Each path below is one point turned by a fixed rotation once a step. After each direction that follows a path, write how fast that rotation turns it, in degrees each step (0 if it stays still).
Each turn is a multiple of 5 degrees from 10 to 175, or 0.
Each row of a path follows its step; steps can be skipped.
path 1
step 2: [-13  -4   4 -10 -12  -9   6   5   0   2  18  10  -4   2  -8  -7  -2  -2
   9  -4  13   9   0  -1  11 -23   2  -5   6  -1  -7  -9   0   5   8  -4
   5   7  -1   2   4  10  -2   2  -7  -1   4  -7  10  -3  -4  -6 -18  13
  -1]
step 7: [ -4  -1  -3  14   0  12   6 -14   6   1  -5  -5  20   2 -10  -2  -4  -3
  -2  11  -1  -9   3   3   0  -9   9   3 -13   7   1  10  -7   6  -3 -20
   0  -1  -2   4   0   8   0   7   4  15 -12  -5  -8   0  -2  -5   6   7
  17]
step 8: [ -6   3  -4   1  10 -10   7   3  10  -5   5 -18  -9  -7 -12  -3  12  -3
  12 -11  10   0  -3 -12   3  -1  -2   2  13   0   4   4   9   3 -12   9
  11   3  -4   2  15   0 -20   5  10   4   5  10   6  -8   3  -2  -7   6
   1]
step 9: [-12 -11   7   6  -3   1   9   0  -7  12  17   0 -15   8   6   7   2  10
   0   5  -6  -1   2   5   1 -14   0  -4  -6   3  -8 -15  -3  -7  17 -16
   5 -11   2   1  -3  -5  -4  -3  11 -14   0  -7   8  -4   5   6   2  10
  -5]
step 10: [ -7   7 -11  -6  -5   5 -19   9   9   5  11  -1   6  -7  -4   9   4   1
 -12  13  11  -6   5  -3  -8  -6  12 -11   5   3  -2   3 -12 -10  -7  -3
  -6  11   1   3  -2  -2  -5  19   0   6   6   0 -19   5   0   6   0 -10
   1]
step 12: [  4 -17   5 -11   3 -21   4   4   9  -4   2  13   1  -2 -12  -3   1  -1
  -8   8  11   6  -4  -6  -2  -4  -3  11 -11  -2  -6  -9   4 -16   4  -2
  -6   9   2   4   4   3   8  -3  -5   7   5 -12  10   3   1  13   2  17
  -7]
step 16: [  6  -8  -1   9  -1  11  11   4  -2  16   0   1  -3   0  -5   7   2   6
  -1  10   5   3   5   3   5   5  -8  -8   0   3  -7  -6   0 -11   2  -7
  -7   0  -1  -5  14 -14  -7  12  19 -13  -4  10 -18  18   6   3  10   7
  -4]
step 20: [ -2   6   5 -11  -5  10  -8  -2   9   5   4 -12  -8   5  10   0 -11 -10
  -5   1  14   2   9  -6 -11 -11  10   6 -10   5  10  -6  -8  11  -2  -2
  -9  11   2  -1  12  -3   3   6   4  15 -16   2 -11 -14   5  -2   1   8
  -2]
step 22: [ -3 -14  -4   4   4  -6   1  -6  -9  -6  15  13  14  -3   6   3 -17  14
   0  14  15  -4  -5  -1   3 -10 -10   9  -5 -16   0 -17   5  -2   1 -10
  -3  -5  -1  -6  -2   0   4   2   9   5  -1  -1  -3  12  11   0  -1   1
  -6]
step 23: [ -3   7  -7   3   0   3   6   7  -6   7  -5   4  16   0   1   1  13 -12
 -10  -3   6   5  17 -11  10  11   8  -7  11   3  -4   9  -2  -1   8 -13
 -13   7   2  -9  20   1  -6  13   3  11   3   6  -4   2  -1  -8   4   7
  -1]
Speeds:
[-3  1  1 -1  0  0 -1  1  0 -1  3  1  3  6  1  0 -2  2 -2  2  7  2 -1  0
 -1  0 -2  2 -2 -1  0  5  0 -1 -1  3  3  0  0  0 -4  2  0  2 -1  2 -1 -3
 -1 -2  0  2 -1  2  3]
145
[-2 -2  4  4  1  4  1 -1  1 -1  0 -4  1  3 -1  1  1 -1  6  1  1  1  0 -2
  0 -3  4  3 -2 -1  2 -1 -1  1 -3  1 -1  3 -5 -1 -2  2  2 -1  3  0  0  2
  1  1 -2 -1 -3  1 -3]
55
[ 2  2 -1  5  4 -3  0 -1 -1 -3 -2 -2 -1  2 -1 -1 -1  3  1  2 -2  0  0 -2
 -2  0 -2  1  1  0 -3 -1  1  4 -1 -1 -2 -2  1  5 -1  3  0  1  0  5  4 -2
 -3  2  1  0 -2 -4  1]
100
[-1 -1 -1  1  5  0  0  1 -1 -6  1  2  3  0 -3  1  1  0  1 -1  0 -3  0 -2
  3 -2 -1  0  1  3 -3  2 -1  2  2 -1  2  0  2 -4  5  6  0 -1  0  0  1  1
  4 -3  1 -1  2  2  0]
70
[ 1 -2 -1  4 -3  0  1  1  0  2  3  4 -1 -1  1 -1 -3 -1 -1  1 -1 -4 -2 -2
 -2  0  1 -1 -2 -4  2 -2 -3  2  1  1 -1 -1  0  2  0  0  1 -1 -1  5  3  0
  0 -3 -5  1  1  5  0]
140
[-3 -3  0  2  1 -2 -4  1  1 -1  2 -1 -2 -1  4  0 -3 -2  0 -1  0 -1 -1  2
 -3  4 -3 -1  0 -1 -2  3  5  5 -3 -2  1  0 -1 -4  1 -2  2 -1  5 -2  1 -2
  1  3  0  2  1  1  0]
135
[-4  2 -3  2 -1 -1  2  2 -1  1  3  3  1  1  2  2 -1  4  2 -2  2  2 -2  2
 -2  0  3  0  1  2  1 -2  1 -1  2 -2  4 -4 -2 -2  4 -2  0  5  1 -1  3  3
 -1  1 -1 -2 -3 -2  0]
55
